Each row has a hidden score. How much does it go up from the first row of each pair to the second? 15 means little or no change, 30 a big rise and 0 a big fall. The score is a weighted sum of the row's numbers plus the product of two more (or one squared), each taken from its middle value.
-1.70;0.12;1.43;-2.18;2.81;-1.74;-0.13;0.40;0.95;1.45
0.10;-1.22;-0.15;-0.42;-0.18;0.66;1.80;-0.71;-0.37;-1.32 6
-0.30;0.01;-0.57;-0.50;0.34;0.51;0.13;0.42;0.76;-0.66
1.86;-0.48;-0.09;1.21;-1.65;-1.44;-0.37;-0.83;-1.19;1.51 7
1.16;-1.25;0.54;1.48;-1.04;-2.05;-0.02;-0.46;-1.40;1.10
-0.25;0.92;-1.20;-0.69;-0.48;-0.47;-0.22;-0.17;-0.47;-0.37 13
1.37;-0.24;-0.43;-0.20;1.32;0.61;1.78;0.15;2.52;-0.11
-0.50;0.55;1.58;-1.05;0.96;-0.55;-1.11;-0.39;0.79;-0.50 16
0.51;-0.17;0.24;0.26;-0.42;1.66;0.33;0.50;-1.34;-1.73
-0.57;0.51;-1.24;0.12;-0.63;1.04;-0.50;-0.62;-0.15;-0.27 26
0.21;0.62;1.31;0.84;-0.41;-0.77;-0.30;0.25;-0.14;-0.27
0.36;-2.12;-0.33;-0.31;-0.11;1.21;1.03;-1.77;0.02;-1.92 16
0.59;-1.33;-0.38;-0.86;-0.35;0.70;1.95;-0.76;-0.18;-1.16
-0.58;-0.23;1.01;-0.01;0.85;0.44;-0.80;0.23;0.97;-0.73 20
-0.15;-0.91;0.64;0.16;0.36;1.13;1.28;-1.02;-0.86;0.36
-1.15;-0.12;1.51;-1.67;2.88;-0.32;-0.81;-0.05;2.13;1.70 18
0.35;-0.28;0.11;0.41;0.20;0.47;1.25;0.01;2.64;1.66
0.23;-1.03;-1.50;1.73;-1.11;-0.93;0.27;-0.45;-0.39;1.20 21
-0.49;0.47;0.56;-0.60;0.77;-0.66;-0.62;0.92;-0.67;-0.54
0.81;1.97;-0.26;-0.72;-0.51;-0.07;-0.33;-0.85;0.08;-1.10 19
0.03;0.56;-0.60;-1.28;0.91;1.06;-1.52;-0.44;0.70;-0.88
-0.48;1.50;-0.12;0.05;-0.80;-0.71;-1.55;2.52;0.20;0.17 13
0.16;0.22;-1.21;-0.20;-0.65;-0.65;-0.83;-0.94;-1.61;0.47
0.26;-0.88;-0.31;1.24;-0.94;-2.33;0.34;-0.75;-0.77;2.25 28
0.25;1.40;-0.95;-0.36;0.74;-0.28;0.63;-0.07;1.15;-0.57
-1.38;-0.33;1.37;-0.43;0.66;0.08;-1.13;1.63;-0.33;0.29 14
-1.14;-1.06;0.79;-0.41;1.00;1.01;1.05;-0.21;-1.04;-0.34
0.22;-1.56;-0.45;0.09;0.06;0.39;1.85;-1.05;-0.40;-1.30 16
0.34;0.20;-0.61;-0.68;-0.30;1.45;-1.50;0.41;-0.47;-0.67
1.08;-0.38;-1.32;0.99;0.29;1.27;1.46;-0.49;1.84;0.79 16
0.30;-1.36;-0.33;1.76;-1.21;-1.14;0.03;-0.57;-1.36;0.87
0.09;-1.13;-0.06;0.41;1.15;1.89;0.63;-0.51;1.68;0.74 11
0.97;-1.46;0.19;1.76;-1.89;-0.56;-0.37;-0.23;-1.61;1.11
-0.46;-0.90;0.67;-0.55;0.24;0.94;0.76;-1.69;-0.68;-1.28 18
0.00;1.14;-1.00;-0.77;0.33;1.80;-1.04;-0.78;1.05;-0.04
0.06;-0.85;-0.85;-0.49;-0.18;1.66;1.38;-1.37;-0.47;-1.28 5
-1.91;0.82;-0.15;-2.18;2.18;-1.15;-0.03;0.45;0.05;2.01
-0.33;-0.85;-1.20;0.75;-0.01;-0.37;-0.42;0.07;-0.78;0.38 13
-0.97;-0.15;1.13;-0.09;1.09;0.20;-1.49;1.46;0.02;0.04
-0.79;0.47;1.04;-0.10;1.13;-0.14;-1.17;0.80;-0.06;-0.89 16
0.15;0.77;-1.37;0.18;-1.06;0.46;0.21;-0.03;-2.48;0.66
0.70;-1.93;1.16;1.00;1.14;1.76;1.89;-0.76;0.98;0.20 15
0.21;0.26;-0.84;0.41;-1.30;0.67;-0.98;-0.47;-1.01;-0.29
1.49;1.05;-0.63;-0.82;-0.54;-2.46;0.49;0.17;-0.07;-1.61 9
-0.28;0.87;-1.36;-0.88;0.36;0.92;-0.11;0.28;0.73;-0.64
-0.66;1.07;-1.28;-0.92;-0.19;1.61;-1.44;0.06;-0.56;-0.35 21
0.88;-0.12;-0.84;1.06;-0.55;-1.38;0.53;-0.84;-0.41;1.83
1.68;-0.78;-1.46;-0.49;-1.66;-1.08;1.19;-2.27;-0.70;-0.78 8
1.18;0.17;-0.72;1.81;-0.96;-0.09;0.96;-0.70;-1.14;-0.23
-0.55;-0.54;1.09;-0.46;0.52;0.87;-1.63;0.69;-0.62;-0.94 15
-0.02;-0.63;1.01;-0.15;-0.83;0.94;1.50;-1.47;-1.03;-1.42
-0.71;1.59;0.09;-0.40;0.34;-0.44;-0.66;0.53;0.31;0.07 20
-0.14;1.74;1.00;0.36;-0.91;0.18;-1.79;2.32;1.38;-0.07
0.44;-0.83;0.80;0.32;1.60;1.17;1.78;-0.53;1.45;0.13 10
-1.73;-1.24;1.31;0.33;0.67;1.46;1.08;-0.92;-0.38;-0.85
0.03;0.65;-1.47;-0.83;-0.22;2.12;-0.47;0.18;-0.39;0.03 11
0.11;-0.31;-0.90;0.67;-0.27;0.45;-0.24;-0.34;-1.38;0.61
0.55;-1.23;0.44;1.51;-2.76;-2.35;0.23;-0.76;-1.08;0.57 20
-0.10;-0.03;-0.59;0.96;0.04;0.28;1.96;-0.19;1.54;0.01
-1.24;0.44;0.47;-1.97;1.26;-1.16;0.43;0.46;0.03;1.72 14
0.62;-0.21;0.38;1.83;-0.46;-1.07;0.02;-0.49;-0.44;0.75
-0.03;0.23;0.11;-0.37;0.48;-0.02;-0.73;0.11;1.06;0.46 14
0.42;-0.70;0.00;1.43;-0.88;-1.40;0.61;0.19;-0.15;1.29
0.33;0.94;0.63;-0.26;-0.02;-0.03;-0.29;1.85;0.47;-1.33 5
0.50;-1.25;0.37;0.03;0.84;0.52;0.80;0.13;2.31;0.62
-0.08;-1.10;-0.22;0.00;-0.33;1.41;1.19;-0.57;0.53;-1.18 15
-0.53;0.57;1.44;-1.39;0.58;-0.67;-0.05;0.76;-0.05;-0.07
-0.62;-0.65;-0.87;-0.67;1.08;-0.08;-1.03;-0.26;-0.12;-0.90 22
-0.18;-0.20;-0.12;-1.15;0.46;0.86;-0.04;-0.35;-0.54;-1.05
0.01;-0.99;-0.49;1.63;-0.36;0.29;-0.62;-0.65;-0.23;1.56 19
-0.94;0.01;-0.29;-0.34;1.47;0.41;-0.03;-0.69;-0.57;0.71
-0.44;0.90;0.57;-0.45;0.03;-1.05;-0.58;0.97;0.16;0.09 12
0.36;0.59;-1.24;0.36;-0.65;-0.54;-1.09;0.10;-1.42;0.22
-0.73;0.52;1.37;-0.26;1.01;-0.09;-0.32;1.62;-0.52;0.95 14
0.54;0.22;0.83;-0.22;0.18;0.23;-1.19;1.12;1.49;0.07
0.95;1.45;0.91;-0.01;-0.33;-1.08;-1.20;3.49;-0.71;0.12 12
-1.78;0.50;0.56;-2.30;1.76;-1.98;-0.83;1.30;-0.04;1.68
-1.06;0.94;-0.10;-1.30;2.11;-0.81;-0.08;0.96;-0.63;1.06 8
-0.81;-0.48;1.73;-0.79;1.24;0.03;-1.97;-0.19;-0.44;-0.21
0.36;0.50;-0.68;-2.17;0.35;0.67;-1.96;-1.06;0.04;-1.50 18
1.21;0.15;0.44;0.19;-0.22;0.01;0.41;0.18;0.72;-0.52
1.23;-0.52;-0.37;1.08;-1.62;-1.08;0.08;-0.43;-0.51;0.95 18
0.44;0.48;-0.69;-0.28;1.62;0.40;1.27;-0.04;2.02;0.81
-0.95;0.23;-0.25;-0.36;0.61;0.81;-1.24;0.57;0.30;-1.34 21
-0.87;-0.78;0.02;-1.13;0.34;0.77;-0.08;-0.19;1.23;-0.73
0.58;-0.89;-0.42;-0.04;-0.20;0.49;1.15;-0.26;0.51;0.08 11
2.07;-1.09;-0.49;1.33;0.62;0.93;1.23;-0.37;2.45;1.63
0.34;-0.94;-0.32;1.59;-0.76;-0.19;0.01;-0.62;-0.86;0.72 19
1.78;0.03;-0.85;1.33;-1.52;0.19;-0.14;-1.06;-1.00;0.19
-0.59;-1.12;-0.13;1.73;-2.21;-1.88;0.05;-0.70;-1.36;0.82 29
-1.13;-1.32;1.33;-0.41;0.18;-0.25;2.18;-2.55;-0.56;-0.97
0.93;-1.21;-0.13;1.43;-1.24;-0.65;0.12;-0.43;-1.16;1.06 11
-0.63;0.81;0.21;-1.80;0.84;-1.45;-0.02;0.65;0.09;1.99
-0.77;0.47;-0.38;-0.10;-0.25;-1.09;-0.93;0.66;0.47;0.04 17
-1.02;0.03;1.63;-0.87;1.72;0.14;-0.43;1.34;-0.35;0.24
0.51;-0.92;-0.34;0.87;0.63;1.92;0.70;-0.21;2.40;0.65 18
-0.22;1.03;-1.33;-2.17;0.24;0.83;-1.51;-1.15;0.00;-1.01
0.19;2.07;-0.31;-1.57;0.59;-2.01;0.09;-0.29;-0.72;-0.29 5
-0.34;-0.41;0.80;-0.66;1.02;0.48;-0.90;0.74;0.00;-0.21
1.71;-1.01;-0.07;1.50;-1.11;-0.98;0.27;-0.68;-1.69;0.92 14
-1.03;0.55;0.15;-1.47;1.59;-0.17;0.33;0.77;-0.92;0.98
-0.16;1.03;1.01;-0.81;-0.19;0.09;0.22;1.95;1.22;-0.64 12
0.73;0.32;-1.87;-0.79;0.65;1.33;0.80;-3.32;-0.75;-1.73
0.48;0.57;0.09;0.54;0.08;0.09;0.24;0.91;0.79;0.42 7
1.26;-0.76;0.76;0.92;-0.14;-0.83;-0.05;-0.31;-0.23;1.72
-0.34;0.95;-1.55;-0.74;0.04;-0.68;1.14;-0.92;-0.41;-1.32 23
0.90;1.07;-0.52;-0.92;-1.35;-1.94;0.07;-0.50;-0.12;-2.35
-0.90;-0.92;0.84;-0.37;1.02;0.60;1.65;-0.82;0.67;-1.13 22
-1.05;0.19;-0.26;-0.45;0.10;0.76;-0.38;1.07;-0.79;-0.14
-0.54;0.95;-0.25;-0.84;0.76;0.39;-0.27;0.47;-0.74;-0.93 14
0.42;-1.18;-0.47;1.72;-1.31;-0.79;0.88;-1.31;-0.41;2.40
0.59;-1.08;-0.61;1.89;-1.39;-1.37;-0.10;0.19;-1.81;0.66 15
0.14;1.20;0.55;-0.88;-0.58;0.80;-0.44;1.64;-0.04;0.12
-0.98;0.78;-0.35;-0.96;-0.23;0.23;-1.43;0.30;-0.45;0.14 23
-0.52;0.16;0.50;0.13;0.37;0.47;-0.21;0.36;0.02;0.14
-1.38;0.82;0.83;-1.25;1.58;0.25;-0.14;0.69;0.20;0.33 15
0.08;-1.18;0.68;0.39;0.67;0.88;1.02;0.53;1.64;1.13
0.25;0.35;1.62;-0.92;1.17;-0.59;-0.41;-0.23;0.10;-0.17 6
0.28;0.89;-0.97;-0.81;0.81;0.09;0.52;-0.27;0.12;-0.19
0.58;-0.11;-0.05;0.53;0.28;0.15;0.62;-0.59;2.12;0.17 17
0.63;-1.59;0.70;0.64;0.60;1.07;0.84;-0.57;1.93;0.31
-1.10;-1.30;-0.17;0.23;1.35;0.64;1.47;-0.98;-0.79;-1.39 23
0.70;-0.71;-0.90;1.03;-1.45;-0.81;0.34;-1.11;-0.63;0.01
-1.68;-0.82;1.68;-0.14;0.90;-0.73;-2.18;0.86;-0.10;-0.09 18
-0.78;-0.06;1.49;-0.21;1.20;1.26;-0.59;0.63;-0.15;-0.47
0.85;1.77;-0.47;-0.17;-0.52;-1.55;-0.49;-0.58;0.50;-1.26 15
0.67;-0.28;-1.23;1.62;-1.31;-0.73;1.18;0.00;-0.02;0.08
0.56;-0.53;0.44;1.78;-0.44;-1.19;-0.07;-0.21;-1.34;0.27 10
0.08;-2.24;0.47;-0.30;0.81;0.21;1.73;-1.52;-0.42;-1.20
1.03;-0.22;0.07;1.86;-1.22;-1.96;0.87;-1.30;-0.62;1.28 14
-0.08;-1.31;-0.01;1.66;-2.29;-1.23;0.02;-0.73;0.29;0.35
-0.19;-0.56;0.64;0.34;0.34;0.29;-0.76;0.83;1.51;0.98 10
-0.13;-1.20;0.32;-0.31;0.18;1.10;1.86;-0.83;-1.05;-0.95
-0.17;1.26;0.71;0.18;-0.10;-0.10;-1.42;2.70;0.26;-0.05 15
